A single turn carries every row of the set below to another of its rows. Some are shown first; where does it send the rows asked next?
Befif: [ 1.57  0.07 -0.44  1.31  1.86  2.08 -1.70  2.24  0.86 -2.16  0.36  1.71
 -0.74 -0.85 -2.00]
Besus: [ 1.39  0.32  0.44  0.33  1.76 -1.72  1.60 -0.27  1.10 -1.11  3.67 -0.56
 -0.35 -0.37 -0.75]
vife: [ 1.40 -0.91  0.36  0.80  3.26 -1.03  1.34 -1.20  1.14 -1.27  2.69  0.21
 -0.23  0.47 -0.12]
penon: [ 1.49 -0.01 -1.93  1.32 -0.42 -0.09 -1.18  2.85  3.97  0.05 -1.01  0.92
 -1.38  1.90  0.07]
kasa: [ 2.19 -0.01  1.08  2.10  2.80  0.40  1.64  0.17 -0.95 -0.54  0.59 -1.30
 -1.34  0.54 -1.63]
Vese: [ 0.33  1.50 -0.86  0.84 -0.87 -1.21  0.61  1.03  1.12 -3.18  0.75  1.62
 -0.64  0.70 -1.92]
feper: [ 3.66 -0.51 -0.01  2.10  0.93 -0.61  1.14 -0.74 -0.46 -0.75  0.00 -0.22
  0.35  0.00 -2.79]
lato: [ 0.71 -1.73 -0.45 -0.45 -0.66  0.34 -1.38  1.47  2.43  1.82 -1.58  2.46
  0.22 -0.32 -0.45]
Musif: [-0.62 -1.04  0.47 -1.00 -1.58  0.17  0.18  1.52  1.28  1.05 -0.86  1.75
 -1.13  1.11  0.82]
fabi: [ 0.47 -0.27  0.85  0.88  1.62 -1.32 -0.06  0.97  2.21 -0.79  3.81 -0.79
  1.21 -0.25 -0.87]
tunog: [ 1.59 -0.75 -0.86  0.45  2.81 -0.31 -0.14 -1.21  1.31 -1.96  2.66 -0.57
  0.94  0.77 -1.19]
Milun: [-0.47  0.10 -0.36  1.85  1.21  1.13 -0.64 -1.71  0.43 -0.04  0.51  2.00
 -2.20  2.68  0.17]
lipem: [-0.23 -1.24 -1.31 -0.28 -1.51 -0.32 -0.66  2.14  1.86  0.71 -1.78  1.61
 -0.39 -0.31 -0.03]
dizu: [ 2.26 -0.03  0.54  1.07  0.06 -0.63 -0.66 -0.73  1.97  1.66  2.17  3.78
 -2.11 -0.25 -1.37]
Nubaz: [ 1.58  0.34  1.69  2.30  1.61 -0.05  1.74  1.08 -0.18  0.18 -0.99 -1.26
  0.07  1.44 -2.63]
pigi: [ 3.32 -0.36  1.23  2.31  2.43 -0.66  2.10 -1.03  0.00 -0.31  0.37  0.20
 -0.90  0.21 -1.30]
donag: [ 0.76 -0.36 -1.26  2.17 -1.04 -0.82 -1.36  1.08  3.58  0.18 -1.30  1.34
 -0.29  3.19  0.41]
zal: [ 1.63  0.44  0.01  2.55 -0.18 -1.66 -1.15  1.39  3.28  1.35  0.27  0.43
 -0.48  3.70 -0.17]
mis: [ 2.03 -0.29  0.12  1.42 -0.65  0.66 -1.25  2.44  3.72  0.81 -0.02  0.96
 -2.04  2.13  0.83]
vuni: [-0.45 -0.65  0.76 -0.38 -0.13  0.51 -1.26  0.55  0.92  2.63 -1.00  1.25
  0.99 -0.54  0.03]

pigi -> lipem
vuni -> fabi
Now these:
lato -> Besus
Musif -> tunog
Befif -> dizu

